(in the rows, 128 means zero)
which system made each run
path 1, U (8 x 18)
[[124 121  92 144 150 127 110 119 179 141 131 131 142 165 139  93 134 110]
 [107 110 159 116 137 139 105 140 160 160 136 134 170 165 123 119 152 116]
 [110 117 174 102 157 128 111 159 100 142 146 141 125 136 141 153 151 140]
 [116 132 147 135 161  97 153 126  87 127 142 134 108  80 155 145 144 125]
 [118 156 118 150 111 110 166 103 109 120 143 137 146  66 114 131 117 119]
 [120 161  77 126  88 138 123 122 127 117 143 148 149 122 100 133  86 141]
 [122 133  58 115 127 129  94 124 153 127 129 135 126 180 148 129  99 131]
 [116  91 117 113 145 123 105 115 168 147 111 117 151 183 168 121 155 106]]
path 2, L (8 x 18)
[[147 160  99 126 160 123 103 155 122 149 146 113 100 141 116  75 102 150]
 [162 121 133 140 101 142 109 151 150 120 111  64  89 143 124  95 126 130]
 [172 117 120 150 108 145 157 109 135  86  79 130  80 122 114 134 121 127]
 [140 151 105 156 161 135 149 120 147 134 138 171  76 124 113 135  91 112]
 [132 139 163 136 153 151 110 162 156 170 154 126  80 161 117 136 105 109]
 [168 106 187 105 134 148 128 153 111 130  94 117  82 154 115 136 138 140]
 [176 134 128 113 164 116 150 125  84 119  94 141  93 117 109  92 129 156]
 [155 165  99 140 147 117 129 133 130 152 134  99 100 125 111  62  98 136]]
path 3, V (8 x 18)
[[170 134 203 135 104 140 173 141  81 114 107 104  54  78 103 167 118 130]
 [172 131 133 200 113 126 181  96 152 101 100  89  63  72 125 116 127  95]
 [147 187 102 182 110 140 170 109 172 149 145 137 106  96  71  97  68 101]
 [163 173 168 132 113 169 136 167 133 167 142 130  63 138  54 128  61 131]
 [177 112 193 157 152 157 147 150 151 143 107 110  19 143 121 143 123 101]
 [145 133 148 183 179 121 193  86 165 158 122 158  67 102 135 142 121  62]
 [131 187 153 133 132 113 198 100 104 185 145 163 103  76  89 158  69  98]
 [166 157 184 122  76 131 173 130  81 145 107  77  60  85  98 163  84 121]]
path 4, E (8 x 18)
[[ 94 128 182 138 150 118  84 197 107 136 188  80 149  98 137  83 181 154]
 [118  85 146 165  65 137 119 118 179  95 108  66 193 120 134  95 193 111]
 [130 115  79 122  81 132 151  80 109  54  90 180 206 107 103 135 147 159]
 [117 171  30  82 147 101  90 143  70 115 154 153 158 133 129  93  97 191]
 [111 115  64 102 160 124  52 149 168 154 140  95 122 218 185 101 119 124]
 [110  58 154 113 173 148 110 121 176 125 106 185 134 204 168 177 177 102]
 [ 88 107 207 108 179 118 134 150  79 130 156 193 169  95 128 156 188 145]
 [ 82 140 177 129  93 107 101 163 102 139 177  57 201  72 131  93 173 142]]
path 5, B (8 x 18)
[[136 104 128 137 111 127 103 138 152 127 112  52  89 154 174 129 140 107]
 [132  99 138 161 119 129 173  82 148  99 100 146 117 103 148 172 148  91]
 [108 155 100 130 100 134 136 129 100 102 153 168 121 100 117 186  85 143]
 [130 147 112 135  94 136  90 168 126 127 151  63  87 134 134 123  95 140]
 [156 105 165 167 121 136 150 116 157 116  97  86  82 112 140 123 150 101]
 [139 138 137 141 130 128 180 102 107 109 116 178 104  88 107 166 115 121]
 [128 175 108 111 111 129 118 150  99 145 152 124 101 122 105 142  64 148]
 [152 129 156 128 106 133 120 144 143 155 113  54  92 144 131 108 119 112]]
path 6, B (8 x 18)
[[137 122  88 140  93 145 125 122 131  66 113 144 137 122 113 134 126 150]
 [143 124 103 145 124 160  99 160 151  92 133 142  95 152 111 128 114 149]
 [134 122 156 163 153 154 118 155 168 130 146 137  82 143 116 130 127 113]
 [113 139 180 157 162 130 149 139 131 150 159 149 106  95 119 141 133 107]
 [113 161 147 131 141 101 145 133  88 154 159 117 130  75 125 120 125 133]
 [146 150 118 120 115 100 140 114  98 140 113  80 144  97 124  78 130 138]
 [171 122 115 111 107 130 146  99 120 115  71 114 146 135 105  90 133 139]
 [159 118 112  97 123 154 128 118 128 119  87 164 125 176  98 130 114 145]]
path 7, H (8 x 18)
[[126 155 179 132  38 147 179 114 109 131 121 122 121  78  80 198  85 109]
 [156  96 179  65  74 127 153 115  53 103  65 104 121 117 130 186 139 149]
 [173 121 112 114 154  83 188  75  62 106  68 121  75  86 167 143 130 129]
 [169 149 111 187  85 131 191  93 135  94 100 104  63  66 111 144  91 104]
 [175 117 152 126  47 182 137 147 118  76  83 113  69 128  88 188  99 149]
 [171 107 145  85 151 139 147 133  61  97  81 173  47 143 133 197 115 158]
 [142 145 152 155 166 114 202  97  88 117 126 191  68  59 122 180 113 108]
 [140 145 196 162  68 146 190 127  96  94 125 131 115  37  69 164 125 131]]
path 8, U (8 x 18)
[[138  83 157 110 134 153 117 127 159 133  97 140 121 190 143 161 149 113]
 [152  93 176 100 160 120 136 134  94 126  91 128 126 135 135 109 179 144]
 [135 133 175 141 120 116 141 150  90 119 134  80 113  68 129 107 157 141]
 [130 151 146 176  96 145 155 133 127  99 147 128  89  71 100 159 106 123]
 [156 151  81 148 129 145 150 111 144 107 118 179 103 127  88 119  89 137]
 [150 144  74 122 142 131 106 123 162 154 116 120 141 178 111  56 106 133]
 [117 117 149 116 123 142  87 150 177 180 138  89 137 193 137 115 128 101]
 [122  92 204 101 152 139 128 144 128 160 122 140 110 165 142 176 150 107]]
path 9, P (8 x 18)
[[138 135 104 128 136 123 112 114 184 175 118  93 160 172 123  51 128 105]
 [131 147  74 127 167 146 120 121 165 142 138 203 125 177 102 119  89 126]
 [101 133 101 101 188 113  88 163  83 119 166 172 120 140 154 136 134 168]
 [ 80 122 140 146 169  94 109 138 137 150 176  98 151 108 185 108 171 105]
 [107 137 100 205 132 123 151  98 185 110 156 141 144  87 132 109 141  89]
 [148 140  50 158 115 129 127 124 112  48 121 142 121  94 118 103 123 168]
 [139 119  68  96 115 108  84 134 109 108 105  67 142 152 160  82 138 165]
 [110 124  86 107 120 126  97 109 183 177 126 112 171 197 148 107 111  98]]
path 10, L (8 x 18)
[[123 113 166 105 163 115 115 153  94 142 136 115 116 129 154 128 159 138]
 [152 121 140 109 146 113 137 120 108 136  98 114 157 124 120  71 164 142]
 [144 159  90 119  97 120 134 114 112 127 117 111 156 115 100  89 106 146]
 [116 144  88 149  87 124 119 122 138 114 142  89 111 112 149 143  99 117]
 [117 102 132 160 123 135 137 107 173 119 122 127 104 134 160 170 136  87]
 [119 111 149 121 151 144 140 114 151 143 121 191 138 162 120 162 131 110]
 [113 135 140  89 161 132 101 161 102 151 150 169 135 154 117 138 122 151]
 [130 121 142 103 149 115  96 163  93 122 130  95 131 127 140  92 162 165]]
path 11, V (8 x 18)
[[126 112 133 101 141 124 113 129 137 160 116 106 106 175 163 149 121 106]
 [103 113 117 117 136 116 131 103 139 148 126 137 131 151 168 172 126  94]
 [ 96 133 115 111 109 119 134 110 111 134 140 148 142 121 150 186 109 117]
 [107 125 125 116  86 128 121 134 102 103 137 111 129 108 146 177 121 135]
 [118 113 113 155  87 141 118 134 139  80 135 110 131 110 137 149 137 134]
 [116 131 102 158 112 148 109 141 154  89 153 149 143 120 112 128 130 138]
 [121 130 133 139 137 150 106 164 132 107 155 161 130 124 101 122 135 155]
 [133 113 165 139 157 138 122 152 121 111 133 146 121 117 115 113 165 144]]
path 12, Y (8 x 18)
[[121 134  44  84 139 129  91 120 142 141 119 160 139 206 143 135  87 140]
 [ 77 105 129 113 156 116  81 143 155 161 163 112 131 174 198 164 143  98]
 [ 77  99 178 118  98 125 143 117 111 118 139 146 176  97 151 206 163 108]
 [110 148 106 107 114 121 133 138  55  80 145 175 140  78 117 171 116 180]
 [120 155  81 152 147 106  94 168  93  91 171  94 101  86 152  88 132 169]
 [128 108 127 186 100 137 112 140 173  84 131  71 151 103 130  74 178 127]
 [149 103 127 137  96 176 119 128 173  87  97 165 170 159  70 101 147 145]
 [137 130 132  98 170 161  83 174 143 154 140 180 122 200  95 111 114 154]]
path 13, Y (8 x 18)
[[169 169  65  90 127 117 153 102  77 126  95 157 117 130  94 109  74 162]
 [130 141  61 138 172  93 100 125 151 159 139  76  90 157 185  80 110 111]
 [106  95 144 156  91 129 141  87 197 144 108  88 161 142 161 147 156  63]
 [124 115 116  93  85 158 145  99 130 110  99 194 155 161 106 202 103 130]
 [107 145  95  97 172 123  94 164  90 136 163 159  76 157 161 176  91 152]
 [ 93 118 168 159 139 105 121 147 116 129 168  76 104  81 186 154 161 107]
 [133 117 148 159  68 135 172 101 108  66 107 128 152  56 105 149 152 132]
 [160 151  60 138 123 147 115 142 114  71 120 157 100 125  91 101  96 179]]
path 14, H (8 x 18)
[[125  87  92 180 161 129  98 125 192  80 122 124 159 146 152  54 200 127]
 [127 147  55 163 149 149  64 176 172  96 167 134 128 157 111  53 123 168]
 [105 140 135 134 168 158  56 199 172 173 192 133 100 192 122 113 112 131]
 [ 84 107 174 119 191 143 102 147 175 177 166 194 175 181 124 126 163 106]
 [ 75 142 122 118 164 107 119 126 127 152 175 185 239 114 110  79 167 140]
 [ 87 161 123 119 126  91  92 152 117 175 183  67 198 110 134  54 137 138]
 [120 110 137 119 128 109  89 130 174 186 117  36 167 177 165  58 160  99]
 [135 102  61 125 146 127  99  93 204 145  96 122 174 212 150  63 145 107]]
path 15, E (8 x 18)
[[102 180 104 109 104 109 139 116 101 163 161 137 167 103 109 137  83 128]
 [117 137  92 112  85 131  92 142 131 135 139  81 102 158 157 164  83 124]
 [129  96 106 144 154 123 135 108 143 105 109 136  74 145 184 179 134 101]
 [104 136 145 160 189 121 152 125 133 141 165 190 116 101 127 145 135 108]
 [105 152 176 153 117 152 108 181 141 145 185 117 129 107  96 126 124 131]
 [148 106 154 156  71 152 121 148 138  78 109  68 111 109 124 129 153 136]
 [159 120  93 156 127 120 162  91 120  72  90 140 132  86 123  98 147 140]
 [135 171  72 127 143 124 128 121 132 142 143 162 150 131  88  80  92 147]]
path 16, P (8 x 18)
[[ 89 148 121 125 141 103 111 135 129 175 172  97 146 124 158 120 122 108]
 [106 129 105 183 136 138 127 124 180 119 159 141 106 121 146 149 121  94]
 [119 113  94 148 123 135 122 129 115  57 127 158 137 104 134 137 155 157]
 [121 134 106 119 102 111 108 134 107 114 128  81 173 109 134  88 146 155]
 [134 141  95 138 105 135 110 124 178 154 131  91 136 161 122  94 103 107]
 [132 121  87 125 137 154 104 136 155 111 129 176 122 180 117 138 108 138]
 [ 98 124 123  98 154 123  90 160 101 120 153 155 155 143 139 130 148 162]
 [ 89 140 147 150 146 115 110 147 145 162 179 107 153 115 141 107 147 109]]

runs to name
path 17 (2 x 18)
[[102 130 156 117 175 127 135 130 134 174 153 178 123 146 137 162 122 103]
 [116 118 175 101 140 110 160 116  80 144 120 146 122 104 145 185 139 117]]
 | V
path 18 (2 x 18)
[[126 137 181  92 132 119 128 151  78 159 134 117 142 114 111 128 137 146]
 [141 124 116  99 162  90 131 112  97 148 104 102 126 129 165  91 143 134]]
 | B
path 19 (2 x 18)
[[135 119 115 128 178 105 100 147 129 144 130  84  92 148 173  88 145 129]
 [115 104 164 163 122 124 157  97 169 132 119 123 162 110 138 127 171  83]]
 | Y
path 20 (2 x 18)
[[108  99 159 117 162 100 146  96 128 149 116 135 198 118 150 100 192 109]
 [109 148 113  83  91 118 130 109 110 149 127 144 228 129  94 105 124 145]]
 | L
path 21 (2 x 18)
[[119 110 151 157 177 117 159 119 112 107 138 164  69  93 165 184 146 107]
 [118 164 142 181 102 133 165 129 121 113 164 132  91  52 108 164  97 114]]
 | Y
path 22 (2 x 18)
[[124 119  78 149  69 160 122 102 193 113 116 124 101 171 141 195  78  85]
 [138 123 106 134 171 138 142 131  97  84 129 203  47 122 141 202 103 141]]
 | E
path 23 (2 x 18)
[[ 90 126 128 108  93 142  79 159 141 135 160 107 177 153 129 132 131 142]
 [121  80 134 112 118 153  94 141 144  94 111 150 155 173 134 149 164 141]]
 | V
path 24 (2 x 18)
[[145 119  93 157 176 147 100 141 194 141 129 133  70 195 145 105 114 105]
 [101 122 194 165 130 154 150 123 187 165 158 167 140 130 102 167 132  73]]
 | B
path 25 (2 x 18)
[[112 123 126 157 102 160  72 186 149  75 165 117 156 123 102  95 155 171]
 [137  98 164 128 129 167  80 183 144  93 130 136 155 153  92  88 178 169]]
 | Y
path 26 (2 x 18)
[[126 152 116 160 153 113 139 151  77  82 159 145  89  51 129 130 132 163]
 [119 144 164 189 152 117 144 131 164 155 161  98 125  84 123  75 153  94]]
 | L
path 27 (2 x 18)
[[126 110 107 124 150 130 129 103 158 140 113 150 114 171 154 155 124 101]
 [132 107 144  96 141 116 134 108 123 148  94 129 173 150 133 102 162 124]]
 | U
path 28 (2 x 18)
[[144 106 134 147 101 144  84 146 201 153 114  32 106 185 153  91 133  92]
 [134 101 110 130 125 176 128 104 194 111  97 213 170 194  87 133 132 120]]
 | P
path 29 (2 x 18)
[[129 105 109 122 138 148 135 132  91  48 116 213 106 121 128 194 136 167]
 [105 120 161  88 109  91 113 147  53 126 135  70 172  88 156 118 172 160]]
 | P
path 30 (2 x 18)
[[123 134  51 117 105 130  98 130 105  79 124 133 136 134 143 133 115 168]
 [142 116  87 153 108 157  92 144 185 104 122 105 109 170 129 111 122 128]]
 | B
path 31 (2 x 18)
[[133 143 139  94 140 101 133 116 116 195 120  91 120 148 146 114 108 107]
 [127 115 130 110 125  97 159  77 119 154  98 110 149 124 161 137 138  97]]
 | Y
path 32 (2 x 18)
[[114 169  52 139 111 133 100 139 143 122 163 128 121 133 119 122  71 142]
 [ 93 123 153 118 111 150  91 162 151 154 161 115 108 164 146 190 108 108]]
 | H
path 33 (2 x 18)
[[ 69 111 165 107 137 143  89 162 139 151 173 159 169 155 140 168 150 126]
 [ 91 124 182  93 121 123 120 155  70 124 152 144 166  95 126 166 158 155]]
 | Y
path 34 (2 x 18)
[[103 162  78 147 144 123  86 158 145 136 185 122 153 125 121  68 119 147]
 [102 128 151 129 135 143  75 171 172 173 166  90 135 172 136 112 132 113]]
 | H
path 35 (2 x 18)
[[172 117 154 131  94 137 190  70 149 144  61 129 146 124  90 117 127  98]
 [155 170 119  85 106 122 173 103  71 151 105 158 128 112  80 140  75 148]]
 | E
path 36 (2 x 18)
[[112 131 158 162 142 143 107 141 196 176 158 112 154 151 112  80 145  90]
 [145 111 180  97  60 169 126 141 119 113  97 126 144 147  83 168 126 144]]
 | L
path 37 (2 x 18)
[[121 156  64  92  68 128 106 139  73  87 133 128 144 120 116 157  83 181]
 [116 116 114 150  90 146  62 188 139  83 156  61 104 134 152 124 142 155]]
 | V
path 38 (2 x 18)
[[ 89 103  94  79  61 107 122  88 104 111 104 107 186 142 184 203 131 120]
 [ 78 149 120 112  29 137 116 123 135 145 158  98 173 127 127 200  80 104]]
 | P
path 39 (2 x 18)
[[127 143 179 106  89 138 127 156  84 131 138 108 159  96  91 123 135 155]
 [163 115 122 106 159 106 121 136  84 113  97  96  99 128 150  85 152 160]]
 | B
path 40 (2 x 18)
[[142 119 142  84 117 126 102 158  75 118 108  86  95 143 150 146 127 162]
 [117 100 176 113 118 129 130 115 159 174 111  96 152 159 147 139 150  84]]
 | P
path 41 (2 x 18)
[[ 84 129 118 165 113 104 123 127 132 104 164 102 197  68 146  95 176 130]
 [ 95 131  68 146  65 142 102 120 160  83 146 130 201 125 115 122 127 141]]
 | E
path 42 (2 x 18)
[[162 117 101 110 106 124 116 128 102  93  89  92 120 133 134 103 136 159]
 [126 131  78 150 138 121  98 134 166 125 137  94 127 147 146  79 132 126]]
 | V
